One vector is turned by the same rotation once a tick. Each row is the vector after some number of ticks, and that number follows the row.
The counts run from 0 to 1052.
187	444	-108	-215	-180	230	416	-275	-187	89	156	96	-74	-165	-32	114	-185	-29	113	90	-236	-215	-39	-231	-60	-126	113	167	111	76	-443	82	-149	218	151	-166	102	236	111	-165	-126	30	-79	159	36	149	-205	221	-1	-92	103	-15	145	241	-36	-102
740
215	-68	-11	153	367	5	-30	-94	-42	-46	-208	-119	-10	9	-150	-73	-59	-148	249	43	-150	92	-236	383	-35	198	-418	300	21	112	-15	-93	-15	-120	-133	123	208	-107	-101	4	44	-228	-161	4	120	229	125	-375	-76	318	-283	192	19	216	186	272
715
412	273	220	-279	122	-129	-139	-311	-66	-123	-39	-214	-291	59	23	99	-48	26	-81	37	-408	-217	-174	104	-48	152	23	80	-66	6	-149	-241	14	45	-41	-209	109	60	-125	173	12	-132	-119	-77	-73	115	-210	509	219	59	316	-8	124	-163	152	-93
1052
-60	126	209	11	-55	378	74	77	-363	248	-56	247	-62	51	-126	-7	-139	93	91	325	407	-2	204	8	-73	244	-168	-65	21	290	-367	68	1	160	4	194	196	52	137	-70	-93	11	44	-201	107	23	106	-229	212	-348	151	-237	398	142	-39	3
10
31	220	-302	210	39	-157	101	320	-264	76	-268	-5	-221	-4	68	-110	-197	-121	-119	54	173	-59	499	253	-184	-50	2	-40	-225	-272	-154	225	131	11	230	50	-1	221	-6	-70	32	12	238	196	153	-257	155	76	77	191	134	15	-301	-100	-125	-141
187
213	282	87	-13	72	-160	17	-31	-280	71	-154	40	-204	-107	184	11	-257	-21	-184	96	27	-61	207	360	49	126	141	-50	-137	-232	-85	247	56	-24	-54	19	-56	347	-59	122	55	-261	-267	57	39	-196	9	93	263	136	543	-191	-229	-339	-127	55
374
270	32	-103	258	139	-138	-54	252	-151	61	-341	-216	-204	61	-1	-189	37	-222	-91	-67	-21	-101	330	305	-64	17	-116	-115	-54	-171	-90	-59	41	57	66	102	211	74	-259	133	328	-109	253	7	228	-278	7	276	61	343	269	-84	-215	-11	-17	-176
866
15	146	148	57	-130	-166	-332	40	-287	-117	-3	34	-121	197	430	241	-159	273	108	144	199	-103	300	60	56	243	146	-138	-177	-155	158	17	25	246	38	163	175	34	-183	92	-87	43	-10	-353	-162	-54	177	37	137	-65	388	-166	-49	-222	-58	313
413
248	90	-166	133	114	128	85	59	-150	-11	-198	-137	-231	1	-172	-153	110	-140	254	130	-103	-112	89	155	-147	141	-433	94	6	157	-359	-256	-172	173	51	41	488	-85	-134	-69	-30	95	387	-74	124	79	70	55	-94	138	-131	115	154	362	179	-86
268
59	122	-254	163	119	-268	-189	325	-47	-271	-242	-383	-247	62	106	248	-1	-47	-47	-23	-9	-143	255	111	-23	9	-111	171	-152	-312	-3	-53	9	19	228	-66	48	23	-126	-160	31	70	80	89	65	-42	157	180	-176	526	-241	138	-414	62	137	78
635
37	104	172	-159	-100	-52	-162	-54	81	-305	261	-328	-134	190	80	424	17	162	221	13	-173	-242	-196	-304	44	141	-61	171	-80	46	-2	-259	-188	271	47	-29	110	22	-19	17	-37	134	-44	-231	-135	426	-66	334	98	142	-170	-7	229	178	203	285
682
54	108	-468	105	-114	-91	104	76	146	-91	-119	-87	-68	56	65	-182	89	-138	-29	-306	-245	-232	136	-152	-37	-450	173	-31	-143	-64	59	-35	-32	162	327	-203	39	84	-46	-126	245	175	474	140	108	-168	-91	355	-233	-28	10	-3	-144	173	-6	-320
408
-26	184	288	-124	55	333	58	-23	-376	213	-12	276	-117	-8	-77	160	-139	164	19	350	227	-31	119	28	-53	356	-123	38	111	186	-359	50	-59	233	-89	103	189	139	204	-8	-197	9	-202	-219	39	66	8	-169	233	-296	124	-160	231	97	-28	104
1020
90	251	76	-27	-81	375	432	-111	-289	275	2	203	30	-147	-142	-33	-142	-22	195	213	74	-62	85	35	-55	106	-57	112	193	223	-465	128	-56	239	-32	106	207	216	145	-97	-31	-63	-85	42	156	67	-96	-133	123	-170	133	-97	280	313	-73	-50
929
185	-217	203	201	287	-85	-412	16	-168	-104	-217	-185	-110	246	24	-11	11	72	124	58	46	35	-15	353	18	413	-270	63	-101	7	192	-165	-30	-31	-185	199	326	-213	-239	204	126	-149	-35	-322	60	46	122	-162	125	280	61	31	-12	42	101	298
904
206	348	-396	23	-119	-12	376	-17	13	-51	-69	-120	-126	-117	22	-187	-152	-231	145	-60	-258	-136	123	-30	-205	-278	-16	109	-172	-24	-262	-26	-75	3	327	-45	201	234	28	-183	-46	110	325	280	22	95	19	157	-154	62	-38	217	-5	183	63	-196
597
-227	31	210	-56	-85	-55	-200	100	-159	-48	109	149	-8	126	260	199	-192	272	-135	93	358	3	141	-35	63	107	260	-99	-241	-29	310	227	152	-89	10	-3	-209	102	166	67	-52	-74	-339	-199	-150	-7	113	-166	241	-156	239	-275	-65	-280	-158	261
1022
82	22	-8	177	198	239	338	89	-215	347	-155	169	131	-85	-397	-327	-89	-197	9	166	146	45	104	193	60	13	-218	28	149	188	-219	119	92	-110	-109	148	95	93	102	33	375	-258	-78	91	388	-136	-71	-212	242	84	34	-213	121	186	-66	-147
1027
-25	-219	-124	106	18	4	-127	129	193	9	-160	-95	12	223	-54	-137	157	-99	-57	-275	-29	-197	169	-231	107	-293	156	-170	-9	65	258	-143	145	178	147	-81	-29	-227	58	43	442	141	420	-174	185	-229	-218	268	-32	-176	126	-258	-71	166	23	-363
219
387	99	-40	80	150	-192	-195	-133	-67	-34	-322	-113	-177	107	155	-351	-80	-100	-78	-119	-273	-75	170	430	-23	23	-44	-68	-270	-67	74	-102	46	-58	33	3	178	-10	-274	211	204	-184	253	-99	28	-170	-47	182	53	91	429	26	-3	-199	6	-185
775
-42	324	-35	-319	88	-18	120	-266	123	-142	194	0	19	-95	78	139	-320	49	-142	-53	-172	36	-288	-46	-74	-176	194	246	-294	-55	120	202	53	-302	141	-225	-406	180	334	-63	-120	-191	-448	125	-139	215	-54	-65	123	-93	-77	14	-149	-280	36	89
14
203	-182	-117	172	321	198	269	-34	-27	203	-191	-6	103	-76	-373	-254	29	-187	160	-26	-120	130	-95	272	31	-8	-277	173	118	215	-89	-15	26	-76	-100	147	154	-1	29	58	353	-266	-8	88	424	37	-66	-220	94	238	-173	-29	73	357	141	-30
437
-11	-123	261	-67	28	182	-133	16	-9	-18	106	-202	-105	266	-129	94	164	87	93	2	-19	-185	-74	-378	82	105	-122	-70	23	229	-100	-305	-15	212	51	21	244	-166	66	81	236	171	251	-280	135	167	-188	349	242	-152	-13	-197	333	249	228	-100
450
-345	-44	-119	246	-52	136	-33	298	-108	59	-70	247	4	52	19	-160	-190	26	-85	26	446	24	372	16	-82	-195	-15	-130	-306	44	205	217	153	-82	274	133	-134	-50	218	-60	17	30	142	-80	116	-121	264	-436	37	-338	-20	-188	8	-76	-108	-29
977
-96	159	-42	-280	-66	43	-263	-127	78	-313	135	-112	-292	195	134	193	48	42	-63	-136	-126	-252	-123	-376	-80	-136	219	42	-121	49	12	-209	-56	165	200	-328	-83	-189	134	-146	-211	261	183	-106	-295	163	-113	323	-184	-289	-7	35	16	52	136	-208
1050
51	127	34	-147	-167	-165	76	-261	-44	122	97	221	110	-6	355	19	-268	154	6	-59	-16	-71	92	-30	180	-185	429	-47	-39	-27	309	266	126	99	82	-56	-116	237	4	149	200	-147	-256	-75	-64	-81	-78	26	172	-196	561	-277	-85	-203	-167	145
193
203	358	10	-4	35	37	292	-136	-343	41	-14	19	-65	-145	37	-13	-378	-24	221	259	-56	118	-33	271	-77	245	-226	242	-148	81	-202	95	-37	-102	-3	149	221	296	-91	47	-155	-202	-288	76	16	214	153	-233	152	158	79	104	125	-31	35	265
974
-245	32	-61	88	-132	21	38	25	-52	-91	154	171	172	21	204	401	-140	207	161	105	253	0	12	-191	61	42	219	184	16	-110	247	274	50	119	90	85	-216	23	235	-128	-111	2	-423	-79	-68	141	149	-311	-46	-42	-53	-135	-280	96	-96	473
842
309	-59	301	-309	223	266	-276	-428	22	-94	-2	-77	-166	122	-43	-8	179	63	18	-107	-338	-146	-356	-57	16	80	4	66	82	204	-24	-301	-72	129	-177	-189	85	-303	52	61	-4	-4	-18	-239	-85	153	-303	244	-43	-248	139	-47	270	72	223	-170
631
13	-215	-31	-42	17	-208	-227	-216	255	-190	-12	-64	102	185	253	143	124	83	21	-273	-205	-259	-158	-35	203	-245	383	40	53	-121	504	-23	145	163	0	-130	-137	-150	-20	141	317	-95	-181	-208	-76	-87	-193	274	-148	124	249	-161	-335	29	65	65
1042
395	115	12	10	286	-125	-115	-61	-52	-33	-269	-222	-229	99	-68	-330	-40	-173	-38	-98	-298	-38	52	369	-82	70	-181	22	-163	-35	-94	-222	68	-146	-48	15	242	32	-206	194	272	-200	221	21	172	-113	-129	309	218	268	256	-32	21	-115	121	-177
865
